(in the rows, 128 means zero)
Families of rows that turns and mirrors carry onto each other, the same ones carrying the whole set onto itself: the rest of each named row's family, in list order
4 families of 8 rows
pusu: [124 149 123 138 151  98 104 148 142 140 128 124 136 135  91 114 145 137
 138 104 104 176 164  95 136]
zolug: [168 172 130 152 151 113 119 145 171 140 115 111 159 144  93 117 125 142
 119  94 143 163 155 137 115]
katik: [153 121 123 134 170 101  96 110 166 126 104 121 125 135  90 133 102 139
 138 123 124 119 112 138 137]
Zuro: [137 146 107 182 149 102 136 106 176 140 127 119 144 123 100 136 125 123
 101  75 170 145 130 147 112]
ruli: [126 156 116 185 150 122 136 127 167 127 140 115 154 115  96 124 133 122
  98  75 164 144 150 142 114]
nen: [128 156 128 135 157 105  97 148 149 162 128 136 136 131  88 116 139 141
 139 104 108 173 164  98 133]
buve: [171 166 126 156 146 121 106 147 168 152 108 124 142 139  82 130 128 124
 119  92 151 176 144 140 119]
supo: [174 170 124 149 149 110 109 148 169 135 108 114 142 142  87 130 132 135
 124  91 139 172 149 134 119]
Gesug: [105 101 122 190 143 130 105 134 154 158 131 137 138  90  92 113 148 134
 132 136 134 146 115 147 131]
Binuv: [109  97 125 187 129 124 113 139 137 158 136 125 132  91  90 122 147 136
 143 136 130 150 119 142 125]
sovek: [138 148 140 138 152  99 112 138 138 143 131 118 146 141  95 116 133 136
 133 104 107 168 170  91 132]
tiril: [143 136 112 130 172 110 102 102 176 114 114 113 130 145 100 127 101 145
 142 114 142 125 123 147 118]
tefam: [136 129 121 166 166 114 112 116 184 160 120 127 136  90  94 126 125 164
 128 119 131 111 108 154 116]
pureb: [172 160 131 149 154 108 106 145 168 146 106 122 136 154  90 142 129 132
 130  99 151 175 141 137 120]
gam: [116 134 115 166 172 127 117 115 171 154 126 115 127  86 100 130 134 162
 128 109 143 113 119 138  92]
zas: [140 126 107 127 166 113 101 105 160 112 118 122 133 144  94 124 100 137
 145 115 140 112 121 141 130]
vofu: [ 90 132 106 174 145  96 130 113 146 134 154 124 139 104 100 116 146 124
 114  83 123 153 156 104 132]
paz: [ 90 134 110 156 153  95 127 106 149 144 156 136 137 108  97 116 132 125
 117  81 121 148 157 101 138]
kive: [ 96 132 124 171 150 107 130 120 134 130 156 121 141 112  98 124 141 116
 112  88 128 150 164  96 131]
Fida: [115 140 130 134 157 100 104 153 140 155 129 134 129 139  93 121 147 139
 143 110 116 177 158  96 139]
Bomu: [109  99 131 176 138 133 119 137 132 163 135 123 128  92  95 115 154 136
 141 130 135 164 124 129 116]
Kek: [128  98 120 151 131 109  95 127 135 123 120 122 133 145  90 118 117 118
 155 141 126 158 123 140 147]
nus: [123  94 124 156 147 117  88 128 136 126 117 131 127 135  88 120 124 110
 142 141 128 155 119 131 153]
ril: [130 135 118 154 172 126 112 118 167 153 130 124 131  90  94 132 130 168
 139 111 135 100 119 135 102]
fira: [126 105 129 181 134 137 113 136 136 169 136 131 139  90  91 116 153 142
 144 133 137 148 121 136 114]
puve: [143 132 109 135 164 103  96 114 169 118 109 113 130 141  91 132  98 147
 144 120 131 114 118 147 125]
lir: [141 154 107 185 144 108 137 114 173 127 134 113 146 112  95 132 133 122
 100  70 158 150 139 146 114]
risa: [125 131 115 171 162 119 115 126 172 154 123 116 129  87  90 136 128 165
 133 114 136 105 113 148 102]
zuru: [136 101 129 139 136 115 104 122 136 123 123 119 131 150  97 113 121 118
 154 137 135 176 127 139 142]
rotom: [133 143 109 179 142 110 136 105 168 134 136 124 142 116  91 130 120 108
  97  68 165 151 137 144 123]
dufo: [135  96 119 153 129 123 101 123 130 126 125 127 141 144  93 108 122 111
 151 137 142 161 122 142 143]
Kevu: [ 79 126 106 168 153  94 134 113 149 149 149 131 137 108 103 116 142 131
 115  87 136 148 147 107 130]

Which other rows belong to the same family as kive? zolug, katik, ruli, Gesug, sovek, tefam, nus
Which other rows belong to the same family as supo? pusu, Binuv, vofu, Kek, puve, lir, risa

Families of rows that turns and mirrors carry onto each other, the same ones carrying the whole set onto itself: the rest of each named row's family, in list order
13 families of 3 rows
novu: [110 123 149  81 119 133 169 153 164  95  79  91]
nir: [ 76  81 159 112 133 162 169 136 135 124 118 134]
vopi: [ 84  91 178 101 121 159 150 143 147 115 116 136]
zirol: [ 88  72 156 114 139 159 163 129 141 131 111 131]
dife: [ 76  97 168  93 143 155 178 141 134 114 131 135]
fem: [113 133 150  98 148 136 172 156 155 119  85 103]
mek: [128 120 163  84 124 151 193 159 158 113 101 107]
lubi: [ 99  89 175 101 132 173 181 124 164 129 130 129]
Nis: [103 123 152  87 134 131 172 154 168 115  72  97]
dobis: [116  91 141  96 123 153 204 105 179  99 112  88]
tude: [100  71 164  90 127 151 160 141 149 126 116 140]
fogop: [119 126 149  83 128 131 171 165 159 109  96  95]
pog: [104 113 153  86 136 141 168 158 155 107  73  81]
Gaki: [ 99 119 142  72 137 131 196 155 144  98  94  96]
sugop: [ 92 103 129 120 131 142 189 100 162  85 119  90]
golen: [108 128 153  97 132 123 172 165 166 105  93  93]
paban: [108 138 155  77 135 141 175 158 162 107  96  99]
niz: [104  93 132 102 119 145 187 101 165  77 126  91]
kun: [ 85  81 179  95 131 166 153 125 135 123 111 118]
volu: [ 78  94 136  97 143 142 196  97 164  91 125  94]
Pusos: [ 98 107 143 124 126 135 178  97 174  81 121  97]
nez: [ 86  88 171 108 145 157 166 138 134 120 124 136]
lipa: [118 126 149  76 139 128 173 147 177 112  90 100]
Kar: [ 92 103 148 120 138 149 171  98 172  83 119  79]
pimim: [ 92  92 135 113 145 141 187  93 166  90 118  90]
vik: [100 131 145  90 139 137 181 160 152 113  82  97]
loleg: [ 88  79 174 114 129 164 154 142 132 108 120 123]
sem: [ 95  83 136 122 122 131 179 108 172  85 122  89]
Nuva: [103  87 131 108 124 138 179 100 175  90 124  84]
Betez: [ 86  81 169 102 132 159 155 137 152 130 130 132]
safa: [ 77  77 170 110 133 150 157 146 155 129 117 129]
kapos: [105  94 148 106 122 147 174  92 152  80 116  80]
kigol: [112 133 167  82 135 142 165 145 148 104  87  86]
pegat: [ 78  76 164  90 130 167 164 131 150 127 119 132]
Moge: [113 120 145  85 142 130 184 159 145 104  83  94]
Bug: [113  93 141 110 127 137 177  98 175  84 135 106]
Tofa: [ 88  74 167 111 119 153 161 139 139 116 112 138]
nisev: [ 88  91 145 111 120 146 169  92 178  85 118  94]
semev: [113  98 128 125 133 137 184 103 158  86 117  91]

Which other rows belong to the same family as nez? pimim, Moge
Which other rows belong to the same family as lipa? tude, Bug
Which other rows belong to the same family as nisev? novu, vopi
Which other rows belong to the same family as safa? golen, sem
Which other rows belong to the same family as semev? zirol, fem
Which other rows belong to the same family as Nis? Pusos, Tofa
Which other rows belong to the same family as fogop? Nuva, Betez
Which other rows belong to the same family as vik? nir, sugop
Which other rows belong to the same family as Kar? pog, loleg

Families of rows that turns and mirrors carry onto each other, the same ones carrying the whole set onto itself: the rest of each named row's family, in list order
9 families of 4 rows
kes: [105 101 121 137 159 127  99 105 133 131  94 119 137 123 143 132 126 119
 128 150 114 100]
nudip: [122  96 122 141 151 131  96  90 118 139 116 125 151 120 141 132 125 151
 125 155 100 111]
dod: [145 147 117 111 138 149 129 120 130 124 128 151 131  98 128 122  93 142
 155 127 118 157]
dum: [126 103 144 145 148 136  93 103 114 142 112 129 153 133 165 116 123 128
 131 141 111 105]
fur: [138 143 141 124 136 117 117 133 100 113 135 148 146 164 137 118 113 107
  94 141 108 142]
nub: [119  96 118 129 141 137 108 107 125 143 126 132 146 118 155 100 136 107
 117 149 110 103]
Gez: [135 145 152 134 135 123 100 137 102 124 122 142 138 172 152 116 129 127
 112 139 118 142]
meti: [112 137 139 103  97 114 152 106 147 112 147 135  99 126 120 143 130 145
 134 135 131 127]
Vaguf: [124 146 139 131 145 122 125 121  99 122 150 129 153 176 133 136 113 125
 118 160 124 130]
zokud: [123 140 143 128 151 125 107 150 115 115 129 132 136 170 142 122 141 122
 119 152 142 135]
kotun: [105 122 139 111  95 120 139 112 134 121 151 134  87 130 143 147 137 153
 131 131 120 121]
sus: [136 140 115 112 124 144 144 100 139 120 124 154 132  92 125 130  80 134
 133 127 108 140]
meses: [143 130 109 116 125 127 130 135 150 117 131 144 139  86 126 109 112 142
 144 114 107 138]
Tegel: [112 144 135 132  87 111 145 100 151 112 138 140 100 122 138 146 110 132
 134 126 124 133]
Suz: [143 120 106 109 145 135 155 127 144 130 106 142 126 100 128 124  99 144
 143 127  99 136]
lebu: [139 140 107  98 140 134 134 111 120 122 138 151 137  92 113 108 111 146
 145 135  98 131]
gif: [104 127 137 117  99 133 116 116 134 104 135 148  96 122 130 153 119 156
 139 115 142 125]
Fim: [142 131 114 104 146 139 158 126 130 122 126 152 136  96 125 115 105 129
 147 121  98 133]
gatop: [140 155 137 115 132 117 101 145 105 117 138 136 140 162 135 138 121 122
 113 162 131 134]
Rebol: [128 156 150 110 130 122 104 133 105 120 133 136 142 168 129 148 134 134
 103 148 120 124]
Sir: [127 122 103 100 122 133 153 110 124 122 136 155 134  85 115 124 100 139
 135 136 106 126]
Kasab: [116 101 123 135 149 135 112 107 130 146 106 123 132 121 154 112 130 120
 110 143 119  89]
rafi: [100 134 133 144  95 116 135 113 142 128 127 136  96 118 150 145 124 153
 144 114 125 126]
tatef: [111  97 129 133 153 122 122  94 122 148 102 125 137 132 151 117 133 117
 106 158 105 128]
gemi: [ 98 129 141 121  96 128 146 112 140 111 130 139 100 126 149 136 118 145
 158 124 140 136]
Bik: [ 96 143 139 131 108 112 136 117 127  97 143 142  94 125 137 143 114 141
 154 143 144 128]
bebor: [134 139 118 111 128 131 151 124 125 119 111 146 142  93 126 126  98 146
 156 118 105 144]
baruv: [149 144 144 123 139 124 108 132 120 128 143 141 143 172 137 130 123 120
  95 153 126 129]
guf: [117  99 145 135 136 131 102  82 135 130 114 122 147 139 153 125 122 125
 116 155 110  98]
maza: [128 141 141 128 144 115 118 133 109 121 156 139 120 172 139 113 132 124
 106 133 124 152]
dezi: [122 147 130 126 144 128 119 161 118 108 140 131 135 170 141 128 115 115
 112 151 125 140]
nepe: [120 103 132 146 142 123  98  96 119 139 116 139 143 121 148 120 129 115
 101 156 117  98]
bamo: [ 93 134 144 120  93 117 137 110 137 106 131 147  99 129 142 150 129 152
 148 148 128 122]
Nedu: [ 96 134 137 126 103 115 140 120 156 114 138 123 101 145 134 143 124 142
 127 107 127 134]
geg: [124 122 103 114 135 145 119 112 126 109 125 143 149  88 116 127  89 133
 146 136 106 148]
Gad: [116  96 120 140 160 129 103 128 115 139 102 130 154 128 152 130 130 129
 125 148 117 102]

Which other rows belong to the same family as bebor? gemi, baruv, nepe
Which other rows belong to the same family as geg? nudip, maza, Nedu
Which other rows belong to the same family as Vaguf? meses, gif, tatef
Which other rows belong to the same family as sus? dum, Gez, Tegel
Which other rows belong to the same family as gatop? Fim, Kasab, bamo
Which other rows belong to the same family as dod? fur, rafi, guf
Which other rows belong to the same family as Suz? nub, Rebol, Bik

Families of rows that turns and mirrors carry onto each other, the same ones carrying the whole set onto itself: the rest of each named row's family, in list order
5 families of 4 rows
vibar: [116 125  94  90 151 132 116 173  94 116]
pupo: [121 122 111 129 150 105 106 101 130 129]
zilo: [114 144 118  99 156 119  89 151 127 140]
genap: [114 155 111 100 130 151 124 152  97 124]
tesi: [122 153 123  96 147 127  99 148 128 142]
sib: [124 138 114  83 171 110 104 142 127 130]
budug: [113 113 121 135 136 138 153 145 102 106]
negur: [ 97 132 110  89 129 135 135 169 105 116]
nama: [107  97 103 130 129 113 140 129 103  99]
Sor: [ 98 149 115  97 148 115 104 117 118 147]
gab: [130  99  89 127 143 115 138 146  91 112]
Nipe: [104 105  93 131 128 125 141 126 100 101]
Rafo: [121 118 118 128 160 102 108 108 133 114]
fitu: [123 124 111 139 151 114 117 103 132 133]
sakek: [115 132 105  99 123 125 126 177  94 121]
lel: [115 151 128  97 151 124 111 145 137 147]
Bago: [110 127 115  97 126 136 133 175 102 111]
Lorud: [139 112 110 121 163  93 127 115 123 127]
nanud: [124 106 104 126 128 108 145 134 100  93]
tevag: [ 97 107 125 131 152 104 133 112 124 129]

Which other rows belong to the same family as nama? pupo, tesi, Bago
Which other rows belong to the same family as sakek? zilo, Rafo, nanud
Which other rows belong to the same family as Sor? genap, budug, tevag
Which other rows belong to the same family as Nipe? negur, fitu, lel

